In the rows, 128 means zero.
Rotation paths and how fast each direction turns (degrees per step)
Each turn is a multiple of 5 degrees from 10 to 175, or 0.
Each row of a path follows its step; steps can be skipped.
Rotation 1:
step 0: [128 122 131 131 128 134 127 121 133 127 125 124 116 121 112 133 124 129
 131 131 127 129 124 126 130 123 131 136 127 126]
step 1: [125 122 137 129 129 131 127 136 132 123 132 132 120 121 132 135 129 130
 130 131 124 129 124 136 120 117 136 128 130 121]
step 2: [131 120 134 131 129 116 127 124 121 127 127 126 115 119 129 130 128 130
 129 124 124 130 122 137 131 130 127 120 124 127]
step 3: [123 125 134 131 128 131 126 125 130 120 127 119 125 130 136 122 126 129
 140 126 125 138 124 133 131 125 118 130 125 122]
step 4: [127 130 123 138 126 123 132 128 136 124 123 127 123 123 126 128 136 132
 134 133 127 137 127 124 125 125 120 115 131 126]
step 5: [130 137 129 140 132 127 124 129 143 127 128 120 122 126 129 129 135 124
 123 129 129 127 123 134 127 133 123 133 122 126]
step 6: [133 129 125 134 129 132 116 125 138 131 133 132 117 123 123 121 120 128
 130 133 122 130 132 126 126 129 128 128 128 119]
step 7: [125 127 130 138 136 135 134 129 125 137 124 126 120 123 126 127 130 129
 125 132 116 127 130 132 126 120 132 131 123 120]
step 8: [130 121 134 126 131 123 130 122 129 127 120 127 114 125 124 133 123 127
 135 137 132 124 128 133 122 125 128 133 123 123]
Speeds:
[130 127 130 127 127 130 129 125 127 126 131 126 127 130 129 128 131 126
 130 127 130 131 127 131 129 126 130 123 129 132]  45
Rotation 2:
step 0: [124 124 133 121 121 125 128 131 125 131 126 135 131 120 123 122 134 135
 135 130 125 135 127 121 130 133 135 125 128 133]
step 1: [126 130 133 118 126 127 129 130 127 128 122 131 132 127 124 122 129 135
 128 128 121 132 138 124 140 131 130 122 120 131]
step 2: [130 122 127 125 132 136 131 126 125 122 126 123 128 124 126 122 124 135
 133 129 120 131 135 118 136 130 136 121 126 130]
step 3: [127 121 127 123 124 137 127 130 129 131 128 126 128 126 128 123 129 138
 133 129 132 131 134 121 134 125 132 118 137 125]
step 4: [126 119 130 117 123 132 133 129 130 128 128 125 128 134 129 127 123 139
 131 125 136 128 134 125 136 132 123 125 126 125]
step 5: [130 119 127 125 120 127 128 128 134 124 129 123 124 130 130 123 118 136
 133 131 128 127 122 117 136 133 128 130 127 129]
step 6: [124 127 126 125 122 127 122 132 140 125 133 127 126 130 131 126 125 134
 128 132 127 131 125 123 144 125 126 125 133 129]
step 7: [121 124 130 126 136 132 128 131 137 120 130 127 126 131 129 138 121 135
 130 129 129 125 129 126 141 127 125 127 128 132]
step 8: [119 120 136 131 130 133 125 133 131 127 128 126 127 124 130 135 121 135
 133 129 129 122 119 122 131 129 130 130 137 133]
Speeds:
[131 128 126 133 128 128 129 126 126 130 131 127 129 126 127 127 130 129
 127 127 127 126 126 134 128 127 125 128 126 129]  0
Rotation 3:
step 0: [130 125 128 131 134 123 128 122 126 129 130 117 117 123 130 135 125 129
 126 129 135 131 122 130 128 138 125 124 122 125]
step 1: [129 128 124 122 130 127 133 124 125 127 123 121 118 125 130 129 124 142
 119 127 132 134 121 129 126 127 131 121 129 127]
step 2: [133 134 130 122 131 128 130 128 135 126 131 120 120 129 130 127 126 134
 123 134 132 122 121 133 121 121 126 128 136 124]
step 3: [129 125 126 130 127 131 136 122 135 122 135 124 119 129 122 126 122 130
 133 132 128 122 123 131 123 132 126 125 138 129]
step 4: [128 127 127 131 138 134 134 121 129 120 129 125 128 131 132 128 119 129
 131 136 131 128 125 131 124 136 125 116 124 127]
step 5: [134 132 120 129 134 138 122 122 129 119 126 124 125 124 130 132 122 137
 123 124 126 127 129 132 125 129 123 121 124 127]
step 6: [134 136 124 128 126 135 127 121 128 126 131 133 123 123 130 127 126 136
 123 134 134 131 132 131 118 120 120 128 132 129]
step 7: [127 127 127 139 130 124 130 116 128 120 134 129 127 130 131 130 125 131
 127 129 133 122 130 133 120 123 124 134 137 128]
step 8: [126 126 117 128 135 124 134 116 127 125 129 124 130 126 129 134 125 124
 130 129 131 129 129 137 123 132 124 128 130 138]
Speeds:
[130 128 129 127 126 130 126 128 130 132 129 130 126 133 129 129 125 128
 127 127 126 129 126 127 128 124 124 130 131 128]  90
Rotation 4:
step 0: [131 124 138 131 134 130 135 116 124 133 126 132 130 132 126 120 137 128
 128 123 129 131 131 126 137 127 143 123 123 119]
step 1: [133 130 125 126 136 134 137 118 131 120 119 134 132 125 119 121 129 132
 137 129 131 133 135 135 132 123 126 122 135 119]
step 2: [123 114 116 126 130 130 126 122 136 126 129 122 129 124 119 122 125 131
 129 130 132 137 137 132 123 115 125 132 128 127]
step 3: [122 117 130 126 122 124 126 126 133 133 131 124 121 124 127 120 125 130
 124 131 127 124 144 125 137 121 140 128 131 135]
step 4: [134 135 139 129 123 124 130 126 128 119 128 127 125 124 124 126 124 136
 119 132 136 128 141 132 136 134 136 134 137 127]
step 5: [136 121 132 127 120 122 125 129 124 117 127 126 133 131 128 125 130 129
 130 128 142 135 134 130 120 134 130 138 126 115]
step 6: [131 120 123 118 112 120 129 129 132 123 129 134 130 131 134 126 132 129
 136 126 121 126 138 123 122 125 127 123 129 117]
step 7: [133 133 126 116 120 127 132 122 136 129 139 128 124 126 124 143 126 136
 123 134 119 132 134 119 129 125 125 128 130 123]
step 8: [131 123 130 124 130 127 127 122 127 138 132 125 124 129 125 143 123 128
 130 139 139 129 130 117 133 135 133 135 123 121]
Speeds:
[128 127 129 128 127 128 126 128 130 130 128 128 129 128 127 125 124 124
 128 128 129 131 130 135 130 128 128 127 129 131]  40
[127 129 126 124 130 131 130 131 126 124 127 128 130 131 131 128 128 127
 127 128 128 128 128 127 131 128 128 129 124 132]  0
Rotation 5:
step 0: [119 130 130 130 126 116 128 121 130 125 121 130 129 137 125 127 137 136
 131 129 130 127 127 129 130 128 120 125 121 132]
step 1: [131 132 130 133 128 127 133 121 138 132 124 122 121 130 125 131 125 137
 140 128 123 123 124 131 128 121 131 124 129 132]
step 2: [124 128 119 130 123 122 136 130 142 133 135 133 125 131 130 126 128 133
 128 125 127 132 125 136 132 123 120 129 123 129]
step 3: [123 134 125 133 129 127 133 122 131 126 125 129 128 126 134 129 132 139
 130 130 138 127 128 139 125 132 128 126 131 140]
step 4: [140 127 117 137 129 137 131 128 134 135 129 133 129 131 122 126 126 135
 133 129 132 130 127 130 130 124 130 125 126 134]
step 5: [123 133 116 130 125 126 134 127 131 123 133 131 129 124 129 124 123 137
 122 135 133 126 129 122 130 131 119 125 121 134]
step 6: [139 137 127 134 122 135 131 129 128 128 126 124 126 119 135 128 129 138
 125 130 129 128 128 129 123 129 129 118 133 131]
step 7: [140 128 115 126 123 124 129 138 126 130 131 135 124 129 127 123 136 131
 126 128 132 130 133 125 127 126 127 123 122 128]
step 8: [127 134 128 128 126 125 126 128 123 120 129 129 115 125 125 128 129 133
 127 142 135 124 131 126 125 135 127 120 125 129]
Speeds:
[126 129 133 129 126 128 127 126 129 128 131 130 130 126 129 128 128 129
 125 131 131 131 126 130 127 128 125 128 128 124]  120
Rotation 6:
step 0: [130 130 139 130 131 121 136 122 127 132 137 133 129 127 121 118 133 126
 128 127 125 134 126 116 138 126 125 125 125 130]
step 1: [131 132 133 134 130 126 135 121 135 134 127 127 122 134 125 123 129 129
 131 130 139 134 135 122 135 124 130 138 125 140]
step 2: [128 129 132 135 129 130 131 131 127 140 128 132 128 136 119 130 136 123
 130 132 127 135 134 128 139 125 132 137 135 121]
step 3: [135 124 127 133 129 128 136 129 128 138 129 121 136 133 125 129 140 126
 121 136 126 134 132 120 135 133 122 126 122 131]
step 4: [138 126 127 138 133 125 128 128 124 146 127 129 134 137 129 129 124 127
 125 129 135 126 127 125 124 126 127 137 123 134]
step 5: [130 130 123 130 134 137 129 133 120 141 130 125 129 134 124 127 122 115
 122 135 135 127 131 129 133 125 131 123 132 126]
step 6: [137 128 130 123 128 127 127 127 124 137 135 136 132 131 126 136 130 123
 117 133 129 124 127 119 132 125 128 114 125 132]
step 7: [128 129 132 130 136 124 126 118 127 134 129 135 125 135 135 127 120 123
 117 131 136 128 130 134 132 125 126 123 121 138]
step 8: [126 129 142 130 131 131 126 130 122 129 124 137 123 128 123 132 116 119
 118 132 132 133 130 125 137 130 132 127 133 128]
Speeds:
[128 127 130 131 125 129 127 129 129 128 124 127 129 128 129 131 130 129
 125 128 128 132 129 129 128 132 126 132 129 126]  55
[127 126 129 130 129 126 127 127 130 131 127 127 128 131 129 126 126 131
 127 127 128 126 127 134 130 125 129 128 133 126]  130
Rotation 7:
step 0: [132 135 135 132 129 127 122 124 125 125 125 118 131 120 127 123 128 130
 133 134 136 125 124 130 131 129 129 135 119 128]
step 1: [129 133 129 133 134 131 127 130 135 125 133 130 133 117 132 120 127 134
 129 135 132 128 117 135 131 124 126 132 129 125]
step 2: [128 134 121 131 134 137 129 132 131 126 126 133 129 126 127 121 129 125
 126 129 125 131 127 143 134 123 127 128 122 130]
step 3: [135 133 128 128 126 127 131 130 123 132 133 138 131 134 123 124 124 129
 132 132 124 130 132 142 134 127 132 122 128 130]
step 4: [133 134 126 127 127 133 129 127 123 143 127 128 132 133 122 131 124 129
 133 139 126 125 131 130 132 131 127 130 127 137]
step 5: [133 134 133 123 126 125 125 131 132 132 135 127 134 127 125 135 125 127
 128 140 128 124 126 128 124 135 121 131 119 132]
step 6: [141 125 126 126 138 131 126 133 138 127 128 125 134 121 125 133 129 127
 132 134 123 125 126 126 125 127 125 132 122 124]
step 7: [137 128 129 135 135 124 129 132 129 123 125 125 133 126 120 124 133 120
 134 131 130 138 125 131 126 127 128 129 119 122]
step 8: [134 130 129 137 129 126 132 136 125 134 125 135 134 126 123 120 129 134
 129 132 130 139 121 127 130 124 130 129 130 123]
Speeds:
[127 129 130 125 131 126 126 127 130 128 128 125 128 127 132 129 125 129
 128 130 130 124 129 126 130 129 127 131 126 128]  70
[125 130 129 129 128 129 131 128 129 132 129 128 129 130 132 129 129 128
 128 129 127 129 130 128 131 125 129 123 126 127]  55
Rotation 8:
step 0: [132 126 120 126 133 115 124 127 133 127 126 129 114 128 129 132 129 127
 136 124 133 129 130 129 141 132 134 122 125 129]
step 1: [117 126 134 122 132 128 123 132 134 125 127 136 126 126 126 122 128 129
 135 134 137 126 137 120 131 125 121 136 124 130]
step 2: [127 131 126 133 130 132 124 120 133 130 129 137 123 123 118 125 132 126
 129 134 127 143 136 133 121 126 133 126 133 129]
step 3: [121 135 120 133 128 122 130 130 140 133 125 126 122 126 135 130 127 131
 129 132 119 133 121 128 121 125 118 132 123 125]
step 4: [130 126 130 124 124 119 128 129 130 131 143 119 134 127 122 130 125 140
 122 133 130 133 131 132 125 122 128 132 121 133]
step 5: [135 142 125 123 125 134 128 120 129 128 130 128 118 134 128 126 128 130
 124 126 137 128 122 136 135 125 124 126 121 133]
step 6: [120 134 124 114 126 133 131 127 125 135 130 129 138 126 129 125 132 126
 128 128 134 132 127 124 132 135 129 136 121 118]
step 7: [132 126 131 130 135 129 122 120 129 137 127 128 129 124 132 117 119 135
 128 126 126 135 126 132 137 129 139 125 131 121]
step 8: [119 127 137 129 124 128 126 120 120 123 126 129 120 132 139 127 130 139
 130 127 126 129 124 124 127 126 120 134 130 120]
Speeds:
[130 125 128 130 130 129 129 129 126 128 125 128 132 131 126 129 128 125
 127 127 126 123 127 128 126 129 127 126 130 130]  0
[128 126 130 129 129 129 130 131 131 131 128 126 126 130 128 127 127 129
 127 125 124 132 127 127 125 130 129 127 129 124]  85
[132 124 126 129 130 125 129 129 129 130 127 128 131 126 130 130 123 129
 131 127 129 128 129 128 130 126 127 131 127 127]  110
Rotation 9:
step 0: [114 134 131 135 140 128 126 131 139 119 126 131 131 137 128 128 134 132
 128 135 121 132 127 125 123 131 131 131 122 134]
step 1: [125 135 129 129 120 126 133 124 127 128 125 133 134 121 140 136 129 128
 118 136 127 124 124 133 112 130 124 123 126 125]
step 2: [129 129 136 135 123 132 123 140 132 120 130 121 136 124 129 129 133 125
 124 127 121 140 122 127 128 118 132 121 124 134]
step 3: [129 133 129 132 127 122 129 130 131 125 133 146 130 132 128 132 124 138
 129 137 122 128 124 126 124 131 140 126 117 127]
step 4: [133 132 127 134 122 134 135 117 128 113 122 130 137 122 130 127 126 119
 120 130 128 128 128 122 118 126 132 124 129 134]
step 5: [132 137 127 137 132 122 126 126 137 132 134 124 136 126 128 132 136 134
 127 131 111 136 131 126 130 122 130 121 129 128]
step 6: [128 125 121 137 122 128 128 131 127 117 126 141 127 135 130 133 124 127
 120 131 113 126 119 132 121 128 128 133 130 123]
step 7: [122 137 135 128 142 132 132 123 131 118 120 129 141 123 131 130 128 125
 126 131 124 138 125 135 126 127 133 128 131 133]
step 8: [131 136 128 127 124 127 124 131 128 135 128 128 130 139 137 136 127 130
 121 141 118 133 128 127 116 128 127 116 127 130]
Speeds:
[127 123 127 128 125 130 128 126 127 128 125 127 132 125 126 131 129 126
 126 129 129 127 127 130 131 130 130 128 129 129]  140
[127 125 127 128 124 128 129 129 129 130 129 127 129 133 127 127 131 128
 131 129 127 131 129 130 128 125 131 126 130 127]  120
[126 128 128 132 126 127 123 131 127 127 129 127 126 128 126 129 125 128
 126 129 127 129 132 129 131 130 129 128 127 126]  115
[128 130 124 129 127 128 126 127 128 131 127 130 128 131 128 131 130 131
 130 126 128 127 126 128 128 133 127 124 125 128]  145
